rotation ticks, each row followed by its count of ticks:
The counts run from 0 to 775.
-169  -36  -58   11 -199  251  220   95  123  458  -77 -118  150   81  220 -332 -156   25  154  -18 -436 -179  202   55  319 -130  131  226 -354 -117 -404  145    9 -126  -95   45  -26  464  -41 -223 -107 -312 -198 -145 -190 -274   -4   64  165  585   33  203  -37   27   31  199   15    2   88  143 -100  153 -275  -75   64  106   42 -102   32 -436 -214   56   50  -98 -103   77 -159 -383 -114  -78  -56 -> 256
-272 -298 -107  153 -405  173 -369  321 -160  165   52 -128  -99 -234 -187 -302 -138    8 -280  -63 -367 -292  167 -147   23  396   51  -68  189 -170   12  -85  -73 -104    4  314 -213  421 -267  -55  -13 -191 -198  -49  -47 -206   16  -28  329  107  -50   31  198 -477  135   72 -213    0  214   44 -195  159 -195  -37  -60 -154  496 -123    4 -242 -129  -46 -272  120  259   63  -55  340  169  -25  158 -> 460
 -11 -257   41 -157  -94 -153  110 -128  -55  -17  222  164 -167  108  180 -205 -177  -47 -129  276   47 -211  -54   98  260   24 -234  -48  336   41 -132 -393  241  -89 -102  -13   38   17 -188 -215   74   34 -243  214 -126  -86  -21 -390  197 -532  -36 -107  455 -102  167    4    6  205  473 -128 -222   98 -104 -143 -100 -122  -18  244  164  325  -74  248 -138  277  206  144  463   23  130 -149  326 -> 665
 233   40  -56  -43 -229 -346  -17  -65  -79   -9   40   52  -39 -473  441  -71   91  114   54  185   85  -72 -134  -45  -52  -21  319   38   79 -130   22 -641   17  -70 -402 -445  103   55  231 -186 -194  132  120   23  -95  -61  122   42 -277 -121  333  -95  179   47  -62   88  157  -55  193  138 -240   -2 -272   30   99  -26  215 -353  -91   33  230  102  180 -433 -346   39   28  -31   58 -157 -254 -> 714
 144 -181 -145   19  141  419 -179  -47  110  157   36   24  -70 -148  393 -151  -34 -165  355  -66 -262  172   63 -154  -81  -52  431  522 -303   71 -221 -100   60 -151   30 -122  -32    0   40 -291  179  215    4 -251   79 -103  337  104  -12  211  133  -72 -280   38 -179  -26  370   40 -114   41  -75   64 -276   29  125   72   49 -172  -68 -475  186   65 -192 -275 -207  175 -228 -106 -156  -62 -190 -> 526
 -98 -204  133  109 -190  300   44   13   37  592  156  215  274  183  113 -360    3   52  435  -29 -156 -160   45   28  -81   25  -19  -26 -324 -170 -320 -211   31 -108 -156 -114 -112  325   53 -332  200   29   -4 -225 -245  246    1 -152   76  112  141 -112  323  296  -33  335  179 -204   98 -121 -286  114 -335 -150   74  -21  -46  -67  -93  -93  -77 -145  250  197  241 -136 -114 -418 -202   55 -314 -> 515
 136  179  117   76  219  140 -108 -250  174 -174 -224  -95 -168 -326   53  152   97  234   -1 -240 -198  114  -71  -70 -342   65  343 -206 -433   85 -122   66 -190   46   21  146 -278 -258  122 -132  -80   -8   82 -106 -244  172  -48  297 -247  239  301   24 -345   66 -319  263  136 -143 -212   -8  425 -114  -94  -63  169   40  -53 -213    5   57 -167 -249   60 -303 -132  -44 -268  -52    5  -46 -325 -> 423
  61 -487  -53  171 -101  157  -38 -106 -208   90  196   40  117 -315  -45 -117    9  -61  246   78  120 -179  -28 -244 -159  365   40 -205  163    5   80 -631  -51 -212  -85  267 -320   11 -316  -49  142  373   30   55 -208  124  210 -336  160 -268   -9 -125  284 -247 -178 -186  -47  226  379 -216 -261   46 -345 -138 -121 -100   47  -57   -1  336  -39   -8 -168 -104  203 -116  184  -27  280    7  -18 -> 122
 292  148  131   81 -267   -4   33    3  137  139 -239    9 -125  120 -141   35 -143 -284   29  241 -481  -82   19  -61   80  -30 -103  386 -167 -204  -64  179   39  138 -190  -19   42  268  110  -70 -277 -510 -330 -350  133 -237  103  203   18  488  144   80 -284   78   22  327  132 -245 -136 -118  122  198  -85  200   31  -76   22  -80 -115 -675  -37  -81 -182   93  127  -30   65 -176 -344  100  149 -> 739
 126  -57  234 -275 -329  273 -169   -8   -2    0 -241   15 -367 -313  -50 -172   54   31 -505 -168 -209  -22  117   91  138  167  -67  176   48  -83 -141  -98  129 -102   95  231  180   -1 -126 -212 -401 -355 -137  -18   37 -228  -46 -106  284  -52  194  163   38   16  158  222  -80   -9 -125 -177 -168  259 -374  318   44 -134  519   57   48 -463  -69  359 -118   46  195  295 -188  193  -20    5  127 -> 360
 -77  -44 -282  437  137 -173  281  215  267  128   82 -456  171  218 -321  122 -321 -117  112  288 -292 -176   62 -113  117 -136  -15   84 -247  -76   34  211  -70   28 -144  -69 -223  300 -205   47 -150 -263 -212  150   23 -194  100  171 -119  271 -203  -50 -181 -217  -53 -258   53  -45  -41  309  160  -44   89 -143 -103  155  -89  -45  -15   -8  -26 -222 -342   21   34  190  140 -116  103 -338  347 -> 750
 194  160  -23   91 -299 -408 -186   50  157   35  171  153  -33  -92   -5  -97 -275  214  -60  341 -344 -380  -41 -126   95   66 -170 -111  154   13 -256   -8 -113   17 -484   91 -224  419  173  -38   -7 -399 -465    8  -88   13   30  321  -46   41   91 -122  171 -199  242  140   39 -214  217   71 -104  103 -186 -302 -120 -297   87 -150   85 -149  -19 -126 -172  -89  115  -80  191   55 -112 -179  370 -> 186
-273 -244 -114   52 -133  -28   17  198  -65  206   94 -191   76  241 -264 -263 -316  -65  221  137 -245 -110  244 -254   63  108 -129   70   70   49   72   56  -79 -151  191   59  -77  289  -48   13  160 -218 -370  -69 -120 -296  236  205  121  243 -240  -95  -12 -281  249 -178 -104   21  333   34  -89  -70  379 -259   65   31 -158 -125   74   80 -237 -154 -184  353  125  -83  378 -113 -220   99  342 -> 561
 -48   57   -5 -132  -75  -68  151  -32  -99 -226 -138   93 -229 -416   89  -45  -53  124 -578 -225    2 -143    1  292   57  -91   67 -222  118 -156 -125 -316  312  -20  -75  118   15 -133  -42   36 -347  -68   23  258 -127 -126 -104 -107   78 -192  222   48  272   59  314  198 -292  238  169  109 -248  -49  122   50  -23 -146  284  130  156  121  110  431  263  -98 -317  303  -44  137  315 -171 -136 -> 170
  27  149   83  191  195  222   21 -193  294  210 -126  349  -56  154 -440  373   16  -76  -84 -307 -215  -27  -18  255 -186  -80 -265 -272 -243   31    7  203  302  123   43  364 -169 -266 -257  127   97  -46  201 -262  -23  119  -24  159 -131 -141   27    0  -24  384   35 -134  279 -251 -349 -127  255  251  150    0  108 -102  -17  256 -253  -63 -226 -366  143   37  416  146  -81 -114   42  -21  276 -> 583
-260 -242 -101 -357 -103   87   59  240 -155  188  324  198  -35 -347  257 -318   87   68  206 -191  412   68   59  181 -138  -35  197  128  -50 -187   -4 -256  135 -174  260 -265   99   54  -49   11  541  381  246   95  -73 -333 -110  -42 -181 -109  117  140   82 -257  -80  -99  104  -37 -230  171 -242 -126  195 -170  298  139   10 -129 -176  304  -12   69    3   68   35   44  -23  -76 -281  251   60 -> 237
  95  -70  179 -476 -203 -174  223  200 -224  -56   -7  -67   -3 -419  103 -109   28  -77 -233  144  141  188   29  122    8  -11  265  205  116 -242  106 -481  171  -81 -207 -232  327  142   28   49 -443   52 -125   25 -107 -406  123 -102 -185  -63 -116  190 -212    7 -179  -71  -11   76 -114  262  188   -1  361   29  227   68  166    0   68  181  241  109 -275   59 -171  -37  383 -126 -354  447  -22 -> 441
 117  100  -17 -309  -14 -299 -311 -218  -41 -356   31  -28 -388   22   -2  102  -31  172 -239  108   99 -138  -43  -96  108   24 -130 -109  282  422   -4 -174   95  152 -166  203  271 -335  212   89   54 -113 -210  175  143  216  -11   -2  163 -416 -114 -229  -21  -87  357 -212   16  162   87 -167 -215   22    9 -115  -31 -378 -104  165  178  206  172  230  -19  119 -253 -101  368  252  -89  -24  225 -> 667
   9 -138   29 -296  247  338  -93  -12 -240 -101  -76 -129   50  274   56 -198  145 -147 -113 -228  252  479  -38   47 -123  -76   26 -108 -342  231   -7  150 -212  -43  455  -92  154 -259    0  -75  261  397  463  154  125  255  -28  -16    4 -165   26  -60 -198   58 -105 -327  110   26 -485   10  -49 -206  -97  173  116  480   83 -112 -127   20  170   92   54  112   79  -56 -177  201  -29  -93 -291 -> 418
  81   99  117 -116    6   81   14   93 -103  -68  -91   73  140 -239   35  -66  121  209   -6  -79  218  -19  -24 -150  196 -269 -228 -177 -202   49  -75  105 -289  163   11  360   55   85 -274   55  -31  119   -3  164   55  250 -580 -377  107  -91  -42  339  -13 -430 -142  435  -46  148 -435  -71   45 -215 -802  229  -78  200  -23   73   23   92 -211 -130   98 -125  220 -256 -110  -58   -9 -107  -49 -> 689
  23 -160  102  -35  215  135  -74 -247  -16  -88 -229 -414  -23  -54  159 -199   25  196 -112 -235 -498  -49   65 -145 -245  204  552 -107 -194  133 -277   49 -197 -205   84  369 -322  -50   48 -204 -245 -157   -6   21 -356  199  287  226   46  317   21  -75 -383  -80 -203   23  -38   77  -25   31  374  114 -166 -163   -4  -17  220 -119  283  -86   -4 -237  -55 -189 -403  113 -266   23  150  -26 -267 -> 154
 451  166 -101    3 -126 -297  256 -131  204 -236  -50  272   35  -31  -69  340  -63  -46  369  430  145  -72 -175  -76 -144 -278 -191   62  -44   26  221 -229 -147  219 -249 -248  -85 -183   76 -147  -24  148 -250  162   87  -30  -84   81 -294 -178  130 -158   65  -71 -343  164  243  -98   49 -125  158 -255  -94  -86   34  -42 -304 -142 -218  254  -86 -196   78 -235  242 -296  291 -163 -112 -106   79 -> 117
  78 -163   76 -131 -307 -355   35  181 -231  194   97 -161   58   46  -46 -144  -36 -104 -179  344  -31  214 -158  -27 -168  184    8  231  264 -270   17 -374  114   27 -303 -614  220  332  317  -24 -246  -41  -37  -29  -90    4  257   45 -172 -101   20  -47  147  284  115 -115   19 -312  213  236 -143   86  162   79   79  -68  336 -257 -179   -2  439  194 -140  295   53   62  138  -55 -114  121   -2 -> 72
 259  -28 -169   38   14 -175  351   93  -19 -202   33  -74 -168 -120  -36  316 -126 -362    1  186   16  206  -33  175   27 -126  -41  298  -63 -123  146  -77   43   95  163 -542  139 -181   55 -331 -418  -21   64  105  166 -414  -32   22  -46  -26  206  -99  -43 -113  -87  -63 -123    0 -112  200  -26 -360   -1  348  -26  250  247 -134 -129 -205  247  408 -218 -167  132  332   27  234  177 -266  115 -> 645
  39 -174 -168  215    3 -208  127 -138  277  -52   62  192  -15 -203 -186  414 -244 -206  356  246  -81  -92  130  -47 -403  197 -106   56   45 -107  215 -189  230  108   50  -44 -183 -118 -158 -145  115   68 -213   65  -47 -416  254  267 -234  -76  118 -222    8 -128 -268 -248  192  -87   83   47  323  -21  416 -217   57  -76 -166    7 -209   99 -255 -275 -336  -70  188   55  399 -107   47   12  479 -> 8
 338  129  -29  320  247  182    1  -97 -112 -105  -97  -39   33 -163   34  243  196  137  -42 -105  127   67 -196  -62  148 -112   46  104 -123 -130  -43 -111 -174  215 -399  242  -22  -75    1   61 -227   96   -5 -131   68  391 -214 -377   92  -74  -29  269 -140   30 -224  295   75   35 -237  -29 -238  -19 -807  384  -58   47 -197  -27   55    0  122   65  185 -304 -262 -126 -221 -150  140 -164 -454 -> 320
 212  323  -10  219  -51 -141 -392   -6  216 -331 -335  -22 -383  -49 -234  136   32   16  -90   58 -509 -136   72 -228 -139  236   -5 -108   78  143    6  202 -321  170   57  197  -91 -130  439   13 -249 -445 -170  -80   91  -67   28  466   70  330  200 -198 -158  -55  166  340 -104 -217 -149  -61  -23  -62  -23   97 -139 -253  200 -249  -89 -258  -83   24  -15   51   36  -59  -29  319 -158 -192  163 -> 85
 275  250 -130  206  406 -125 -161 -203  147 -304  -99 -199 -251  370  -62  384  -66  -54 -111   18 -257  -55 -180  -30  304 -221 -167  230  -50  251 -129  194  200  254 -237  291 -159 -140   21  105 -166  -89 -149  -61  289  311   42  -42  208  -52 -130  -65 -225   22  261   -8  104    0  -83  -51 -260  177 -326  179 -189 -185 -288  234  227 -193  202  213 -119 -122 -340  137  -23  128  100 -321  -22 -> 478
 189  -34 -276  172  -99  106  306 -100  125  -34 -299  215  -95 -219  -64  326 -158 -372  247  113  -77  -77  202  -56  142 -137 -262  178 -127   24  302 -146  212   45  157   21   57 -280 -356 -244 -235  -90 -120  139  364 -442  120 -166  163 -105  242 -131  171 -272  -21 -236  -62  418  126 -172 -257  -76 -179  162   23  211  128   68 -145 -379  -43  216   34 -308  320  160  193  192  130 -338  208 -> 754
 -47 -109  277 -386  147  -46  -70 -154   27   -2  342   64 -207   64  528 -357  102  351  -58  -63  230 -103 -204  115  -11 -106   53  -46 -250   -2 -358 -154  -16  -20  -73 -246  -25  249   60 -156  394  236  170  151 -306  395 -386    6  -79  -91   90   63    1 -182   56  406  202  -45   41  176   50 -302 -176 -234  -63  -69  -99  145   34  322   93  126   -9  274 -235   11 -135 -118 -110   56 -112 -> 138
 179 -146  142  136 -117  340 -253 -132   -1   26   64  169 -164 -253  144  -22  224 -176  346  118   79  -59  -34 -213 -322  187 -109  244  107 -195  218 -344   -5   -4   33  -30  -21   -6  131 -213  253  352 -114 -447  -42   70   34 -216   45   79  106   38  -12  -41  -92  472  257 -105  149 -252 -233  115 -333  156   70 -275 -158  -41 -179   -2  -59    7  -38  141   52 -145  -63  -96 -242  281 -216 -> 132
-123 -307  -20   49   56  379  154  140   26  265  112   93   90 -284   24  -29  105 -165  171 -194  -21  183   24  247 -290  151  344  133 -344 -319 -200 -214  289 -156  150 -210  -86   40 -386 -112   72  359  251 -174  -89 -221   16  -71 -233  -48  126   81   48   63 -301 -167  278    9 -285  277   90   12   49  105  205  205  163  -18  -77  -11  -80 -191 -131 -120  108  280 -163 -236  147    2  -36 -> 426
 -25 -353  235  120  322  396  130 -428 -108  250   93 -170   13    4   18  -48   90   78   36 -274  -51   25  -37   92 -139  200   90  -47 -212  -33 -255 -130  212 -139   34  271 -335 -156 -299 -236  -50  193  133 -123 -247  321   36 -300  147 -200  -39   68  -72   36 -174   67  266  133  154 -124  345  148 -273   81   -9   43  -80  281  279  259 -146   11 -254   97    4   69 -147 -302  174  113 -301 -> 696
 174   65  218 -548 -315  299 -202  -51 -249   59 -179  102  -90 -102  199 -147  212   64 -253  -78  -15  321  -57  -18 -181   84  -12  -32  -16   83  -85 -203  -13  -12   -2   17  303  -59  188    2 -115 -108   49   -9   16  169  -30  -46  -10 -384   80   43 -157  238 -240  -27  161  -74 -388 -243  -30   66 -280  113  174   98  344  -45  -94 -282  144  108   96   56  304 -207   13   43 -356  211 -226 -> 519
 224  109  -64  317 -227 -457  242  -88  215 -205 -149  251 -206 -180 -181  312 -177 -148  186  325  -79 -129   75 -110   39   88 -266  195  305 -333  346 -174  142  182 -337   10  -60   30   11   37 -160  -80 -568 -190  114 -313   54   42 -161  165  -53    5   -6  -28   75  318   65 -238  264  -49  117   53  191    3  157 -226 -355  157 -136   80 -200  -67 -218  112   67 -167  294 -244 -266  121  227 -> 660
 -41   70  -71  139  191   -6   96  -35 -358 -182  154 -175  216  193 -293  119   45  -53   36  -47  382  192 -103  -12  -92  138 -269 -431   70   63  350 -157 -316  101  202  183  -64 -189  -32  332  160  465  273  202   73  373 -128 -232   35 -252  -89 -102  119  -31  215  -83 -167   51  -51  -27 -318 -141   17   46   -4   74 -121 -207   -8  613  107   66  247  232  -16 -305  169  274  212  -32 -277 -> 498
-153  194  -60  155  127 -427  -47  100 -121 -244  -86 -313 -157   28 -195  298 -100  -12 -324  -97  -82   25    6   -6   95   14   23   11  336 -143  121  102   63   86  -75  -17   31   83  354  478 -148 -132 -173 -186  102 -191  258  162 -156  155 -303  140 -254  191  271 -153 -156 -208  -72  290  -69   30  389  -21  230 -342  -71 -105  142  134  249   71   35  181 -407   75  104   -6 -122  106   90 -> 174
